(in the rows, 128 means zero)
One turn sends every row of this set to another row. A few are shown first. Where does it send the rows asked after them?
J10: [121 105 147 142 139 146 127 112 133 135  94 124 146 146 141  94 163 106
 155 101 126 122 144 118  84 110 144 127 123 154 114 137 154 123 122 117
 152 122 132 150 113 124 125 186 101 122 131]
J688: [112 108 155 158 149 143 132 119 109 128 107 116 143 136 134 112 156 109
 159 123 104 129 152 148  83 113 142 136 121 166 114 155 147 138 134 122
 159 127 137 164 122 136 122 163 102 120 138]
J946: [107 136 131 144 133 124 148 144 117 119 123 127 141 137 103  95 137 111
 154 161 116 108 128 136 168 135 135 128 116 130 126 114 128 115 120 169
 121 111 114 146 130 102 153 124 111  74 148]
J478: [151 141 105 122 118 120 129 120 152 118 145 114 139 136 138 176  99 141
 115 134 152 119 104 133 134 126 145 124 120 130 123 127 121 134 148 142
 113 128  94 102 115 150 134 142 126 147 183]
J33: [108 142 131 148 137 118 130 161 101 134 158 120 139 137 137 152  87 128
 130 144 124 133 115 134  98 104  83 135 172 149 128 126 124 131 124 119
 163 134 143 133 114 131 129 163 124 162  92]
J103: [124 116 148 143 140 151 145 112 114 127  86 100 147 146 137 112 147 104
 151 126 127 124 140 132  86 111 115 131 109 162 110 142 161 127 145 114
 145 125 154 143 118 118 121 170  99 103 136]
J343: [111 140 132 140 136 111 130 161 114 141 160 126 138 133 139 137  95 125
 130 129 128 129 115 117 100 104  92 134 173 144 129 113 115 123 109 112
 165 129 135 133 114 132 128 170 126 167  89]
J361: [144 118 133 129 150 144 123 130 116 124 113 134 118 126 140 150 140 170
  87 130 127 109 152 139 144 154 133 147 102 111 145 156  91 129 124 107
 115 130 129 163 144 137 109 115 126 156 105]
J430: [117 144 128 142 129 116 134 155 112 138 150 114 140 137 138 141  84 125
 127 138 142 125 115 118 101 103  75 134 166 143 128 115 125 121 122 109
 157 133 148 124 109 128 126 170 122 160  93]
J112: [142 155 103 114 133 110 141 135 133 126 139 127 131 135 126 181 102 145
 115 122 124 128  98 150 134 122 161 129 115 148 124 122 119 138 140 146
 129 115  98  96 123 143 146 138 132 142 177]
J759: [115 141 138 146 131 115 134 141 132 121 137 125 140 131 111  83 143 107
 166 156 119 107 131 118 160 141 139 140 116 133 126 112 105 120 122 158
 114 113 112 161 128 109 133 123 116  75 150]
J544: [117 122 136 153 119 128 132 133 132 114 134 123 144 135 110  93 133 104
 156 165 137 100 136 118 164 142 127 124 122 116 129 121 123 114 123 165
 110 122 110 154 124 110 141 129 109  76 151]
J720: [143 109 123 125 142 149 126 127 117 126 103 144 125 131 136 149 139 171
  76 120 135 105 147 135 149 149 135 136 102 101 148 144 105 124 117 113
 114 125 126 147 139 133 122 129 121 154 100]
J54: [145 127 126 115 152 150 142 134 112 125  99 133 119 131 133 152 139 168
  77 122 126 109 138 141 142 148 124 145  91 114 144 141  98 127 124 104
 116 119 141 145 144 123 114 121 125 142 101]
J774: [153 165 109 113 129 106 128 129 160 126 153 121 131 131 138 165 111 139
 128 122 138 125 100 122 127 130 154 139 118 145 128 117  97 136 138 130
 116 122  95 111 121 152 122 136 135 147 183]

J103 moves to J688
J946 moves to J759
Now find these:
J54 moves to J361
J33 moves to J343
J478 moves to J112

One turn sends every row of this set to another row. A few are shown first. Where does it send the rows asked after them?
J556: [162 148 123  87 123  93 129 128 148 105 157 103 138 139 152 125 158 116
 118 149  94 116 141 143 185 112 172 105  86 117 148 124 100 149 117 156]
J258: [107 137 140 118 129 120 118  92 199 119 100 148 151 134 163 113 112 141
 135 135 132 123 108 102 142  96 115 103 166 131 138 103 136 113 144  96]
J806: [176 118 111  91 153 121 110 118 171 105 136  95 121 126 151 141 150 168
 134 156 120 135 125 143 215 108 158  89  86 141 140 108  96 164 126 131]
J359: [107 152 138 124 119 113 116 101 182 123  99 146 144 142 161 117 116 141
 134 140 125 113 113 111 139  98 113 104 168 118 146 105 138 106 128 109]
J997: [133 139 136  69 145  93 151 117 188 121 179  88 137 149 150 107 121 136
 117 135 112 127 138 146 158 117 166 112  90 131 150 122 108 152 126 173]
J118: [113 140 129 114 121 124 110  99 194 127  88 151 152 125 171 116 126 155
 130 136 126 108  97  90 146  90 136  98 149 137 132 101 136 109 148  94]
J799: [140 112 143  73 166 121 146 114 210 127 166  92 134 139 145 132 105 154
 129 122 118 150 129 132 183 105 183 108  92 140 136 116 107 165 136 156]
J205: [132 117 138  89 156  84 147 129 185 116 168 101 142 138 127 117 103 120
 134 122 103 122 144 145 185 114 164 100 108 105 140 110 109 157 135 187]
J303: [153 104 114  97 164 100 108 134 161 112 146  98 132 120 165 129 155 135
 132 151 114 118 139 124 200 103 179  69  81 145 129 100 113 164 147 145]
J64: [107 134 124 122 124 120 114 103 191 125  88 153 151 125 171 120 124 155
 128 137 129 113  91  93 150  88 128 101 150 136 131 106 136 113 144  98]
J865: [101 133 136 122 127 117 115  94 196 122  99 151 154 130 162 114 112 143
 127 133 136 113 105 100 143  94 119 111 159 134 139 102 135 112 142 104]
J878: [150 150 120  80 147  99 126 129 157 121 171  89 121 148 166 120 158 148
 119 159 111 117 143 140 171 115 170  98  74 144 141 117 116 151 119 156]
J300: [110 155 125 119 108 113 113 111 178 127  86 153 144 133 168 120 127 156
 130 139 115 100 101 100 145  91 134 101 150 120 136 104 137 102 133 107]
J775: [111 151 125 121 113 111 112 113 176 126  89 149 136 138 170 123 129 155
 134 142 115 108 103 102 141  89 123  97 157 121 139 109 141 105 135 106]
J835: [105 158 142 121 114 118 116 102 186 126  97 148 149 141 156 113 112 144
 129 136 124 102 116 108 141  97 123 113 161 116 143 102 138 103 127 111]
J94: [116 136 126 115 121 120 114 104 190 122  89 152 144 128 173 119 128 155
 133 136 122 120  94  93 145  90 123  92 156 136 131 104 137 114 151  96]
J855: [165  98 140  71 156 126 134 111 199 115 162 105 139 120 134 153 113 130
 125 115 111 139 129 119 195 100 174 110  96 135 129 109 100 169 157 144]
J626: [163  99 125  77 156 121 134 111 208 111 148  96 128 123 129 144 104 168
 134 122 118 146 116 141 200 102 156 105 103 131 151 110  93 167 138 151]
J629: [102 150 135 129 119 113 115 104 180 127 101 151 146 140 156 116 117 143
 128 136 132 102 109 107 141  96 115 115 161 123 140 105 140 106 132 112]
J836: [141 130 113  92 140  68 130 141 154 112 155  98 137 133 157 107 147 123
 128 145  94 104 136 141 180 110 170  79  87 118 141 114 108 151 134 176]
J949: [145  88 140  94 178 114 125 120 194 118 158 101 136 125 135 137 108 130
 139 127 123 136 146 126 206 102 173  91 101 135 127  98 115 167 149 153]
J687: [153 129 121  65 137  90 149 113 196 105 170  94 136 131 127 112 112 148
 123 128 108 120 121 154 172 120 134 115 103 119 161 115  93 158 140 177]
J26: [156 124 128  83 167 128 121 127 178 129 154  94 120 139 163 142 142 163
 131 148 119 138 133 126 198 103 187  93  72 153 124 114 113 164 130 138]
J310: [107 150 125 128 114 115 113 112 175 128  88 154 143 134 166 123 130 155
 131 140 123 105  95 100 147  90 123 105 151 125 134 108 139 105 135 109]
J669: [165 148 106  80 135  92 127 119 157 101 156  97 124 134 150 110 160 147
 124 161 107 111 129 155 184 126 136  98  86 132 151 111  95 156 129 155]
J285: [108 139 141 117 126 129 113  92 200 122  99 149 155 129 158 114 111 143
 130 129 136 111 113  99 146  94 123 109 159 134 136  97 136 111 142  97]
J386: [149 132 143  72 140  98 152 110 187 106 175 105 149 135 129 119 118 105
 122 122 103 129 140 141 180 118 158 125 101 111 143 116  96 156 135 167]
J659: [174 113 119  88 139 118 111 127 159 111 144 101 127 119 160 154 156 141
 124 142 105 125 130 119 200  93 189  91  81 139 134 116 105 161 137 133]

J855 moves to J659
J310 moves to J629
J285 moves to J118
Now find these:
J836 moves to J205
J806 moves to J669
J799 moves to J26
J94 moves to J775

